[[121 137 153 146 110 127]
 [127 142 145 140 111 134]
 [130 123 106 119 130 115]
 [131 125 105 118 129 116]
 [130 123 107 119 131 115]
 [133 125 102 115 131 117]]
:
[[127 121 137 153 146 110]
 [134 127 142 145 140 111]
 [115 130 123 106 119 130]
 [116 131 125 105 118 129]
 [115 130 123 107 119 131]
 [117 133 125 102 115 131]]

[[123 110 149 118 120 110 146 105 140 120 155 154 151]
 [126 106 110 152 111 102 119 154 131 150 125 147 107]
 [128 104 130 135 102 134 110 115 105 141 148 107 144]
 [129 144 151 113 149 142 124 153 107 132 123 134 123]
 [137 108 117 112 116 133 137 136 154 126 137 125 123]]
:
[[151 123 110 149 118 120 110 146 105 140 120 155 154]
 [107 126 106 110 152 111 102 119 154 131 150 125 147]
 [144 128 104 130 135 102 134 110 115 105 141 148 107]
 [123 129 144 151 113 149 142 124 153 107 132 123 134]
 [123 137 108 117 112 116 133 137 136 154 126 137 125]]

[[137 126 124 136 139]
 [135 132 133 131 126]
 [137 118 137 135 124]
 [139 121 130 130 130]
 [153 123 136 132 125]
 [127 119 119 126 128]
 [137 141 125 119 127]
 [135 135 121 124 136]
 [129 142 109 117 130]
 [132 141 120 124 126]
 [136 123 125 134 128]
 [121 131 141 126 130]]
:
[[139 137 126 124 136]
 [126 135 132 133 131]
 [124 137 118 137 135]
 [130 139 121 130 130]
 [125 153 123 136 132]
 [128 127 119 119 126]
 [127 137 141 125 119]
 [136 135 135 121 124]
 [130 129 142 109 117]
 [126 132 141 120 124]
 [128 136 123 125 134]
 [130 121 131 141 126]]

[[123 114 139 134]
 [122 149 129 135]
 [122 137 137 111]
 [122 112 143 128]
 [123 110 150 121]
 [123 121 138 121]
 [123 150 122 142]
 [122 154 125 120]
 [123 153 121 140]
 [122 115 125 144]
 [122 154 128 120]
 [122 110 150 120]]
:
[[134 123 114 139]
 [135 122 149 129]
 [111 122 137 137]
 [128 122 112 143]
 [121 123 110 150]
 [121 123 121 138]
 [142 123 150 122]
 [120 122 154 125]
 [140 123 153 121]
 [144 122 115 125]
 [120 122 154 128]
 [120 122 110 150]]

[[129 125 128 128 129 128 128 127 132 129 129 126 125 130 131]
 [124 138 127 129 120 128 127 130 115 122 121 136 141 123 119]
 [134 122 135 132 153 124 144 114 128 151 140 108 118 125 126]
 [128 127 129 127 130 128 129 126 129 130 130 126 127 127 128]
 [129 124 128 127 130 128 128 128 133 129 130 126 124 130 131]]
:
[[131 129 125 128 128 129 128 128 127 132 129 129 126 125 130]
 [119 124 138 127 129 120 128 127 130 115 122 121 136 141 123]
 [126 134 122 135 132 153 124 144 114 128 151 140 108 118 125]
 [128 128 127 129 127 130 128 129 126 129 130 130 126 127 127]
 [131 129 124 128 127 130 128 128 128 133 129 130 126 124 130]]

[[105 118 114]
 [119 125 109]
 [119 113 113]
 [114 127 146]
 [142 139 129]
 [137 134 112]
 [133 128 132]
 [120 129 102]
 [124 122 131]]
:
[[114 105 118]
 [109 119 125]
 [113 119 113]
 [146 114 127]
 [129 142 139]
 [112 137 134]
 [132 133 128]
 [102 120 129]
 [131 124 122]]
---
[[132 129 119 129 132 124 128 124 126]
 [121 109 145 119 116 128 126 122 133]
 [122 108 137 121 113 130 129 117 133]
 [137 141 102 131 137 124 128 141 119]
 [127 119 131 125 122 129 128 121 130]
 [122 112 136 125 112 135 132 116 133]
 [133 138 110 133 135 128 128 131 123]
 [139 135 109 131 129 130 133 134 119]
 [125 129 138 129 136 125 123 122 132]]
:
[[132 129 119 129 132 124 128 124 126]
 [122 108 137 121 113 130 129 117 133]
 [127 119 131 125 122 129 128 121 130]
 [133 138 110 133 135 128 128 131 123]
 [125 129 138 129 136 125 123 122 132]]

[[121 122 125 120 121 121 121 121 121 122 126 118 122 122 121]
 [137 135 121 135 136 137 134 134 137 134 111 132 136 136 124]
 [139 137 117 137 138 139 136 136 140 136 105 134 138 138 122]
 [132 131 129 131 132 132 130 131 133 130 114 130 132 131 131]]
:
[[121 122 125 120 121 121 121 121 121 122 126 118 122 122 121]
 [139 137 117 137 138 139 136 136 140 136 105 134 138 138 122]]

[[149 148 116 147]
 [149 148 110 146]
 [144 148 108 149]
 [147 145 108 149]
 [147 147 115 147]
 [147 147 108 149]
 [145 110 111 145]]
:
[[149 148 116 147]
 [144 148 108 149]
 [147 147 115 147]
 [145 110 111 145]]

[[122 114 142 122 129 135 126 127 155]
 [124 121 136 120 135 127 119 124 138]]
:
[[122 114 142 122 129 135 126 127 155]]

[[150 103 150]
 [152 127 140]
 [151 113 154]
 [149 121 147]
 [152 108 149]
 [150 104 150]
 [146 103 150]
 [151 114 146]]
:
[[150 103 150]
 [151 113 154]
 [152 108 149]
 [146 103 150]]

[[146 157 151 151 103 139 124 146 152 152 152 143 155 152 151 149]
 [149 153 154 148  99 150 100 149 150 148 154 154 151 149 149 154]
 [110 107  99 106 151 101 150 101 101 105  98 108 103 104 109 106]]
:
[[146 157 151 151 103 139 124 146 152 152 152 143 155 152 151 149]
 [110 107  99 106 151 101 150 101 101 105  98 108 103 104 109 106]]

[[130 129 126 128 127 129 130]
 [126 126 127 126 127 126 127]
 [128 129 138 130 136 135 126]
 [123 122 130 125 128 127 123]
 [112 111 131 118 128 121 112]
 [137 137 126 133 128 132 137]
 [149 150 130 142 133 141 147]
 [129 129 123 128 124 125 130]
 [119 118 125 122 124 121 119]]
:
[[130 129 126 128 127 129 130]
 [128 129 138 130 136 135 126]
 [112 111 131 118 128 121 112]
 [149 150 130 142 133 141 147]
 [119 118 125 122 124 121 119]]

[[120 151 121]
 [116 141 130]]
:
[[120 151 121]]
